The rows below fall into families. The same turns and mirrors carry the whole set onto itself and the rows of a family onto each other. For each named row, which other rows are in its family? Write them in the order they are listed.
These 32 rows form 4 families of 8 rows each.
J_388: [-18.3   1.1  17.7  -2.0  -0.6 -18.7   8.6  16.2   0.0 -23.0  -7.3  -6.5]
J_798: [-19.4  -0.8  17.1   6.9   3.6 -25.5   7.8   7.3   8.5 -16.9   0.7 -14.1]
J_304: [-14.0 -21.0 -26.7  20.6  -2.4 -14.8  -3.8  31.0  19.2 -10.5 -11.4  -9.5]
J_592: [-12.2  -8.9  11.8  23.8   5.5   1.3   4.9  41.7  46.3  22.6 -19.2   4.8]
J_174: [-14.1   3.8  15.5  20.4  22.7 -16.3  -7.2  -5.6  21.0  24.0 -31.2   1.3]
J_39: [-10.9 -23.3 -25.4  33.1   2.5  -8.2  -6.0  25.8   8.6  -4.9  -5.1 -14.7]
J_144: [-18.2  -6.4  15.0   0.3   3.1  -7.5   2.4  17.8  -4.2 -23.6  -8.5 -14.7]
J_164: [-29.7  -8.8  19.6  15.5  -1.4 -12.7  -3.4  13.4  -2.7 -17.5  -4.0 -18.1]
J_771: [-22.7  -4.7  14.8  30.4  -1.9   8.3   5.1  33.4  31.4  34.2 -10.7   7.0]
J_597: [ -5.9   4.7  11.3  13.7  21.9  -7.2   0.4   3.2  11.0  19.9 -44.8   1.9]
J_482: [ -7.6 -22.2 -21.9  23.6  -0.7  -5.0  -6.0  37.0   1.2 -11.9 -18.7  -9.3]
J_733: [-14.1   3.7  14.0  26.6   1.1   7.0   7.5  41.1  39.7  25.1 -19.5   7.2]
J_459: [ -7.3 -27.7 -22.4  15.9  -2.1 -15.1  -5.5  37.0  21.0  -7.9  -7.8  -3.6]
J_178: [ -9.6   0.9   9.3  20.8  25.9 -11.9  -0.2  -4.2  15.8  26.2 -34.2  -5.3]
J_657: [ -9.4  10.8   8.6  13.0  15.3  -5.2 -10.9   3.6   6.3  35.3 -30.0   1.5]
J_915: [-20.8   6.4  18.1  18.4   0.0   0.3   3.8  47.6  25.5  29.3 -16.6   7.2]
J_493: [ -4.0  10.8  16.5  12.1  17.4 -14.7  -8.5  11.1  13.2  24.3 -42.1   2.7]
J_414: [-23.3  -4.3  11.9   4.8   9.9 -18.5   0.2   0.6  10.5 -20.6   0.5 -10.5]
J_739: [-21.3   5.8  14.9  27.7   4.6  -5.7   5.3  39.5  38.4  31.1  -6.3  -1.7]
J_593: [-21.2  -3.0  13.3  -2.7   6.8 -11.7   1.3  12.6   1.5 -24.9  -8.8  -2.0]
J_870: [-20.4  -0.3  18.2  11.0   1.5 -18.9  -5.2  19.1  11.0 -29.1 -12.6 -21.7]
J_609: [ -9.4   5.0  15.2  21.2  18.8 -18.2  -8.1   0.2  15.5  32.7 -30.3  -2.8]
J_724: [  0.1 -21.1 -28.0  14.5  -9.0 -10.6  -3.3  31.2  21.8  -4.4  -7.5  -4.8]
J_98: [-18.9 -26.0 -24.8  18.5  -9.0 -10.6  -3.3  32.3   2.9  -3.4  -8.2  -4.8]
J_176: [ -3.7 -26.4 -25.6  13.9 -11.6  -7.5   0.0  26.7   7.1   2.5  -4.1  -0.1]
J_569: [-10.8   7.0  18.5  11.3  19.2 -13.2  -5.1   3.7  12.5  16.8 -44.4   9.1]
J_911: [-20.6  -9.9  16.6  24.1  -1.7   1.3   7.6  40.9  46.6  23.4 -24.0  -0.9]
J_894: [ -2.8  16.7   5.0  13.6  19.5 -11.1 -13.4   6.9  22.0  28.1 -32.7  -3.9]
J_47: [-18.6 -14.8  16.6  26.3   3.1   6.0   4.9  37.0  31.1  33.1 -12.3   9.7]
J_973: [-16.6  -4.4  13.6   7.9   9.1 -14.9  -0.3  10.0   8.3 -22.5   0.4 -21.5]
J_965: [-14.8 -33.8 -19.8  16.4  -4.7 -11.2  -5.2  32.2   9.2   1.0  -1.6   1.4]
J_938: [-25.2 -16.2  17.5  24.9  -4.9   5.2  10.4  35.2  32.9  31.8 -17.3   1.8]

The rest of the family of J_911: J_388, J_798, J_597, J_178, J_724, J_176, J_938
The rest of the family of J_965: J_592, J_174, J_459, J_414, J_593, J_569, J_47

